In the data rows, 128 means zero.
Here are some numbered points:
[120 142  92 138 151 144 101 151 135 125 120 140 135 142 119 152 129] 0
[134 137 172 141 116 122 153 132 138 133 131 142 135 113 134 130 119] 1
[107 113  53 105 121 122  55 107 111 100 108 117 105 132 101 119 125] 2
[134  90 177  87  71  92 151 105 130 115 130 110 122  94 138  90 106] 3
[141 155 159 168 153 143 164 162 165 152 148 144 148 159 148 143 147] 4
[162 181 168 191 184 153 208 178 164 178 167 151 156 177 162 158 166] 5
[123 118 153 112  89  95 143  90 122 120 134 117 120 114 132 115 109] 6
[126 112 128 120 114 128 130 128 121 119 106 123 120 105 125 112  95] 7
[125 105 134 113  90 110 147 126 116 126  99 119 121  82 137 115  80] 8
[119 122  84 108 149 148  80 130 112 129  92 122 122 100 108 133 115] 9
[141 150 199 181 122 129 190 156 141 169 155 138 157 143 147 135 148] 10
[118 108 117 118 110 117 115  97  94 125 119 110 104 106 122 119 116] 11
[122 104 118 113  93 109 126  98  93 120 104 113 104  84 120 110  89] 12
[141 146 124 119 153 153 139 151 144 129 144 126 130 145 134 148 154] 13
[ 93  29  32  12  76 108  37  64  25  49  24  65  61  10  87  67   0] 14
[146 184 119 164 201 173 105 180 198 159 174 163 165 211 131 171 229] 15
[147 146 191 154 122 132 187 164 165 154 147 143 156 144 153 130 127] 16
[127 121 106 115 130 136 118 127 121 118 126 118 113 127 129 128 129] 17
[131 147 144 149 138 136 146 129 111 132 144 135 131 128 131 145 136] 18
New points follow, each followed by the number of its nearest point above.
[111 113  94 126 124 124  86 113 120 114  95 130 117 116 107 111  96] 9
[125  97 125  88 109 126 114 103  92 117 101 100 100  74 120 104  96] 12
[125 129 135 134 121 132 124 133 140 125 123 136 127 129 127 126 119] 17
[121 144  64 114 161 147  73 144 144 127 138 133 132 164 112 153 175] 0
[141 131 148 112 128 120 142 114 155 127 156 130 133 158 137 125 173] 13
[129 175 124 181 167 159 125 179 153 153 138 164 164 161 126 169 158] 4
[130 127 164 148  96 113 165 133 131 127 127 131 133 112 133 107 102] 1
[127 138 119 126 134 138 106 134 159 124 146 139 134 157 118 138 166] 13
[134 162 118 139 167 148 126 149 145 130 156 145 138 169 129 163 171] 13
[140 133 178 127 129 137 173 183 199 157 113 148 169 135 155 118  93] 16
[151 181 170 183 167 153 180 169 178 170 179 155 164 193 146 158 201] 5
[107  86  91 106  81  63  92  35 109 104 120 111  91 137 109  85 123] 11
[125 106 144 180 111 121 147 149 119 147  92 131 146 107 132 112  89] 7
